W =
array([[  0,  -2,  18,  -5, -31],
       [ 22,   8,   1,   5, -14],
       [ -6,   1,  41,   0,  -9]])
Indices start at 0.
(0, 0) -> 0
(2, 4) -> -9
(1, 2) -> 1
(2, 3) -> 0
(1, 0) -> 22
(0, 1) -> -2
(2, 1) -> 1
(2, 0) -> -6

a = [612 596 984 652 162 810 874]
a[0] => 612
a[5] => 810
a[1] => 596

A =
[[ 18 -28  35 -33  23  30  25  -1  26   2]
 [ 10 -37  62   8  38  21   2 -39  10 -21]
 [-12  18  12  19  15  23  -3   7 -18 -11]
 [ 19  18  -1  -4   2  -9  -9  12  -8   1]
 [ 12  15  18  17   3  23  29  -3  -2 -17]
 [ 17   5  -2 -18  -4   3 -15   0  22  20]
 [  8   2  -3 -21  -3  17  -8   9  13  20]
 [ -3  -9  -3   1   1  -3   1 -17  17  -6]
 [ -2   1   0   2   0   0   0   1  -3  -1]
 [ -5   2  -8   8   0  -2 -11  -1  -7  10]]
Rows and columns are counted from 0.
(0, 0): 18
(9, 2): -8
(6, 2): -3
(2, 8): -18
(3, 1): 18
(7, 1): -9
(7, 2): -3
(4, 7): -3
(6, 5): 17
(4, 8): -2
(5, 6): -15
(1, 1): -37
(9, 5): -2
(1, 6): 2
(2, 5): 23
(9, 7): -1
(8, 1): 1
(5, 9): 20
(4, 3): 17
(1, 2): 62
(3, 3): -4
(3, 7): 12
(5, 1): 5
(6, 9): 20
(4, 2): 18
(6, 4): -3
(4, 4): 3
(2, 7): 7
(9, 9): 10
(6, 1): 2
(9, 4): 0
(4, 1): 15
(0, 7): -1
(3, 0): 19
(0, 9): 2

M =
array([[ -2.31,   2.25,  -0.12,  -0.58,  -1.91,   5.00,  14.16,   0.95,
          4.13,  12.64,   5.23,  13.78,  12.68,  16.15],
       [  1.29,   2.75,   9.32,   7.81,  12.19,   2.95,  11.53,   9.97,
          9.52,   9.42,   3.45,   2.60,   8.24,   9.23],
       [ 13.92,   7.29,   7.02,   8.24,  12.27,   3.70, -12.73,   8.89,
          6.41,   9.84,   5.06,  -4.15,   6.38,  21.42],
       [ 15.29,  17.51,  10.55,   3.01,   6.80,  15.92, -16.31,  10.22,
          6.55,  -1.27,   3.96,  11.18,  21.05,   4.16],
       [ -0.11,   5.70,   4.55,   9.07,   9.12,   6.24,  -1.43,  -0.64,
          5.26,   4.53,   4.08,  -0.20,   8.61,  20.97],
       [ -0.73,   5.44,   9.40,   8.51,   5.05,  19.88,   5.79,  15.50,
          4.67,  -1.99,  11.02,   4.68,   6.34,   0.19]])
Indices start at 0.
(0, 0) -> -2.31
(4, 5) -> 6.24
(4, 12) -> 8.61
(3, 4) -> 6.80
(0, 4) -> -1.91
(2, 6) -> -12.73
(2, 4) -> 12.27
(2, 7) -> 8.89
(0, 11) -> 13.78
(2, 3) -> 8.24
(5, 10) -> 11.02
(3, 0) -> 15.29
(5, 11) -> 4.68
(2, 10) -> 5.06
(2, 5) -> 3.70
(0, 13) -> 16.15
(2, 11) -> -4.15
(5, 4) -> 5.05
(1, 5) -> 2.95
(5, 1) -> 5.44
(2, 8) -> 6.41
(5, 7) -> 15.50
(2, 12) -> 6.38
(1, 8) -> 9.52
(1, 11) -> 2.60
(3, 7) -> 10.22
(2, 1) -> 7.29
(1, 10) -> 3.45
(0, 6) -> 14.16
(5, 3) -> 8.51

B = [173 153 166 154   8 149 244 137 215  93]
B[0]: 173
B[6]: 244
B[2]: 166

data =
-25,-8,14,7,-19,-20,0,-49,0
-13,31,-7,-26,1,5,-21,-29,-13
-16,-55,-19,-11,-43,-6,-18,6,-1
-3,-56,-16,-51,-5,-19,-5,17,-22
-2,-38,-17,17,-29,0,-2,-47,-13
-14,32,-12,-38,7,5,-3,-37,-13
Rows and columns are counted from 0.
(0, 0) = -25
(2, 6) = -18
(5, 8) = -13
(2, 8) = -1
(0, 8) = 0
(1, 6) = -21
(0, 6) = 0
(1, 5) = 5
(2, 1) = -55
(4, 7) = -47
(1, 0) = -13
(1, 4) = 1
(4, 3) = 17
(2, 0) = -16
(1, 1) = 31
(5, 3) = -38
(2, 5) = -6
(4, 4) = -29
(4, 1) = -38
(1, 8) = -13
(3, 1) = -56
(2, 7) = 6

arr = [504 328 301 236 679 197 959 176 318 510 181 312 110]
arr[0] -> 504
arr[7] -> 176
arr[8] -> 318
